T: several groups of rows, each row roughly a mix of its group's hidden directions
T (111 x 12)
[[-12  22  17  -8 -22 -22  30  10  25 -23  10  35]
 [ 13  -6   6  44   4  26  12  -1  -1 -11  -5 -48]
 [ -1  10  39  -9 -30   4  28  11  43  -4   3   6]
 [ 10  -7 -10  41  10  29 -44   2  15  20  -1   4]
 [-13 -25  -5  -1  37  -8 -21 -13 -40 -26 -17   3]
 [ 11  -7  30  -3   4  34 -35  18 -18  33  16   0]
 [  5  19  -8  -2 -12 -34  28 -10  34 -26 -21 -24]
 [-21 -19 -10  -9  14 -50 -25  14 -23 -14 -13   8]
 [-16 -18 -17  13 -11 -34   7  18 -33 -32  -4  25]
 [  3   9 -21  -7  -6 -29  25 -17  35 -25 -28 -21]
 [-12  18   4  13  14  44 -14 -13  29  27 -11 -26]
 [  5  -7   9  20   7  39  -9 -18  33   3 -23 -36]
 [  7  13  15  20   1  32  -3 -15  31  13 -22 -42]
 [-10   3  10 -42  -4 -29  44  -5 -14 -20  10   1]
 [  5 -25 -33  18  25   3 -21  -5 -46  -2  -5 -11]
 [ -3  20  11   6   3  53  13 -23   0  16  12  30]
 [ 37   9  32  14  12 -10  21  -9   1   4  11 -44]
 [ -7   2   8 -26   2 -34  43   3 -33 -19  13   7]
 [  4  20  24 -16 -30  -7  25   6  49   5   9  -8]
 [  3 -30 -38  18  19  -6  -8 -20 -40 -16  -7  -8]
 [-17  32  -3 -23  28 -15 -34 -14   5  21 -13 -24]
 [ 19  25  11 -15   5   9 -23 -16  39  41   6  -7]
 [-32  -6 -31  -1  -5  -3 -32   7 -17  -9 -22  39]
 [  6 -29 -25   3  18  10 -31   1 -49   9  -7  -1]
 [ 36  10  34  -2  16 -19  19 -19   0   1  14 -37]
 [ 39   1  26   6  18 -16  20  -1  -5   4  25 -40]
 [ 12 -13  23  11   9  21 -19  25 -34  26  34   5]
 [ -2  11 -11  16   1  15 -37 -14  48   6 -28  -2]
 [ 10 -37 -31  13  15  -1 -25 -12 -42  -1 -10  -3]
 [ -3 -13   9   3  36   9 -30  -5 -12  12 -14 -49]
 [ 25  10  29  -3  15 -19  16 -10   5   9  19 -50]
 [ 29  -1  33   3  14 -24  15 -16  -4  -6  13 -45]
 [  2   7 -21  27  14  12 -45  10  36  20  -9   4]
 [  0   8   7 -40  -6 -16  54  -1 -17 -11   7  -6]
 [  5   0 -17  51   7  17 -40  11  12  14  -7   5]
 [-27 -18 -10 -34 -13 -33 -24   6   3 -13 -32 -12]
 [ 13  -2 -10   4 -52 -13  23   8  20   1  11  34]
 [ 11  25   9 -24  -2  -1 -14  -7  36  36   5 -35]
 [ -1  10   6  25  12  37  -4 -34  13 -13 -33 -26]
 [-32  -8 -15  -8  -4 -50 -21  15  -7 -17 -23   3]
 [-32 -21 -27 -14  -4 -36  -8  -2 -15 -24 -28   7]
 [-27 -13 -17   2  -3 -45 -19  19 -25 -16 -25   3]
 [  1  -3  16 -34 -13 -20  48  -1 -24 -18  11 -11]
 [  9  36  16  28  21  30  -8  -3  10  24  15  28]
 [  7   9   6  -1 -45  -3  40  14  27  -5  17  21]
 [  4 -21 -28  16  27   7 -30   4 -47   6  -1  -1]
 [-31 -18 -34  -1 -14   7 -18  17 -10 -12 -11  42]
 [-30 -22 -34   1 -11  12 -30  16   0  -8 -19  32]
 [  6  -1   9 -23  -6 -27  49  11 -29 -14  18 -10]
 [  3   1  29 -34  -7  -9  42  -2 -37  -9  12  -3]
 [  0  -4  11  17  10  31 -13 -12  30  12 -14 -49]
 [-13 -19   6   9  34 -27 -15 -20  -3 -20 -20 -39]
 [ -6  -6  16  17  16  28 -36   8 -28  24  18  27]
 [  4   0   2 -25 -11 -48   3  16 -22   2  18  36]
 [  9 -19 -34  -3  14   2 -34 -11 -44   9  -6  18]
 [ 13  -7  -3 -14  17 -18 -23 -15  17 -11 -18 -55]
 [  4   0  -7  37   4  23 -50   1  24  16 -12   1]
 [-12  -5   6   2  46   9  -7 -27  -9 -16 -16 -42]
 [ 10 -18   6  56   5   4 -12  12 -25  -4  -5 -29]
 [ 28 -26 -14   9 -35  -8  28  13  13   1  21 -30]
 [-39   4 -19  -4 -18  18 -18   4   3   6 -19  46]
 [ 17 -15  20  11  14  41 -38  -2 -15  27   9   5]
 [ -1  12  31   8 -20  36  32  -6  30  24  10  -1]
 [ 13  15  20 -18  12  26  -2 -10  32  26   7 -41]
 [ -7 -25 -15  19 -17 -26  14   7 -25 -35  -3  34]
 [ -4 -18 -39 -12   3 -26 -21  13  -4 -31 -15 -31]
 [  6   2  -9   2 -45  -1  44 -11  31  -5   2 -17]
 [ 10  14 -11   9 -45   0  20   3  23  13  10  41]
 [  6  11  26  18  14  32 -26  14 -26  30  13  21]
 [  3   7 -16 -17 -14 -17  18 -16  41 -21 -30 -28]
 [ 22  10  13 -16   2  12  -3  -7  38  30  11 -42]
 [-33   1 -24  -6  -2   2 -35   3 -10   5 -20  45]
 [-12   8  -2  -2 -29  25  32  14   5   8  13  48]
 [  6   1  11  38  -4  41  15  -4  17   1  -8 -40]
 [ 16  11  -9  39  12  19 -37   2  37  16  -7  -3]
 [  0   4  -5 -52  -8 -41  20   0   3 -15  17   6]
 [ -6   0  -2  20 -17  36  20   6  -8   1   3  54]
 [-27 -21 -17  -2   6 -34 -27  21 -35  -6 -14  14]
 [  7  -7  -5 -10  22 -14  -9  -5  11 -10   4 -65]
 [ -2 -13 -31  -2  32 -25 -24   7 -30 -21   7 -25]
 [-17  -2   1  -1  50  10  -4 -12 -29 -24  -8 -30]
 [  0  19  16  11 -30  18  13  13   6  31  -1  47]
 [-34  -5 -32  -4  -1  12 -20  -2 -14 -14 -16  45]
 [ -1 -20 -29  17  31   9  -6 -25 -32 -12 -10 -30]
 [ 11  10   3   7 -47 -20  15  17  34  12  12  24]
 [-25  -9 -33   1  -3   8 -19  12 -19  -7 -10  51]
 [ 10 -24   1  33  -8  -2  15   9  -6 -25  -2 -52]
 [-19 -21 -20  -2  24  -6  -7 -24 -41 -30 -21  -3]
 [-20  36  31 -13 -12 -10  25  19  31 -11   8  15]
 [  3  -2 -17   1 -20 -42  35  10   1 -28 -10 -28]
 [-28  -7 -24  11 -13   0 -17  21 -24   1  -5  49]
 [  1   7  19  29 -25  34  25   8   1  17   2  38]
 [-32  -9 -17 -15  11 -36 -30  -2  -6 -12 -34  15]
 [ -5  12  14  -5  51  26 -18 -12  -5   7  -4 -35]
 [-27 -20  -9   5  11 -34 -17   7 -43 -13  -4  23]
 [  0   0 -24  29   5  20 -40  -4  41  12 -15   1]
 [ 25  15  33  13  20   4   2 -12  10  25   8 -45]
 [-28  -4 -36   2 -10   6 -22   8 -15 -14 -24  41]
 [ 31  -9  27  -3  -3 -16  37  -2   6 -11  24 -36]
 [ -9  13 -24  11 -10 -46  26   4   7 -29 -23 -11]
 [-11 -24 -14  16  -7 -14  25   1 -28 -44  -2  26]
 [ -2  -2 -27  17 -30 -17   5   9 -17  -6   3  53]
 [-17 -21 -12  14   2  -6  25  -1 -36 -46  -7  17]
 [-20  11 -26 -12  -2 -42  18 -10  11 -27 -32   2]
 [-15 -21  -8 -16  -6 -35 -33  18 -13  -9 -36 -18]
 [  8 -20  -9  34   8  32 -45   6 -10  20  -7   3]
 [ 21  -4  -5   6 -43   3 -16  13  16  38   3  31]
 [ 35  19  28   5  20 -18  20 -11  -8   6  16 -37]
 [ -2  23  26  -9 -29  -1  24   9  36  -3   9  36]
 [-21  -9  28 -10  35  -2  -4 -30   3 -32 -25 -14]
 [  6  -4  22 -50 -13 -15  32   4 -19  -8  -1 -22]]
which group is each row in? (one row of each group first)
[  2  17  27  -4 -23  26   7  -7  37  34 -11  23]  B
[ 20  -6  28   5  -6  45 -12  14 -13  30  26  -7]  L
[ 13  25  19 -14   5  18 -21   1  34  43   7 -17]  E

[ 36 -10  36   3  -2 -29  27   6  -8   3  28 -18]  B
[  3  -1   8  21  -4  25  14 -19  22 -18 -20 -50]  B
[-18   2   3 -12  37 -11 -48   2 -27   7 -18  -3]  E
[ -3  -3  12 -49 -17 -12  42   0 -19 -12   1 -15]  L
[ 11  37   3  23  -3  20  40 -15  28   0  19  10]  L
[-12 -21 -16  18 -10 -27  12  14 -32 -36  -2  29]  E
[ -7 -30  -6   5   6 -28 -25  12 -46  -8 -26  -3]  L
[-14 -13 -22  22   2 -21  28  14 -33 -40   8  -2]  E
[ -6  14 -21  -4 -21 -15  24 -15  36 -23 -32 -20]  L
[-16   3  17 -26  33 -14 -13 -20   5 -11 -16 -45]  E
[ 26  10  14  -4  -6  38  31 -33  27   2  11  -9]  L
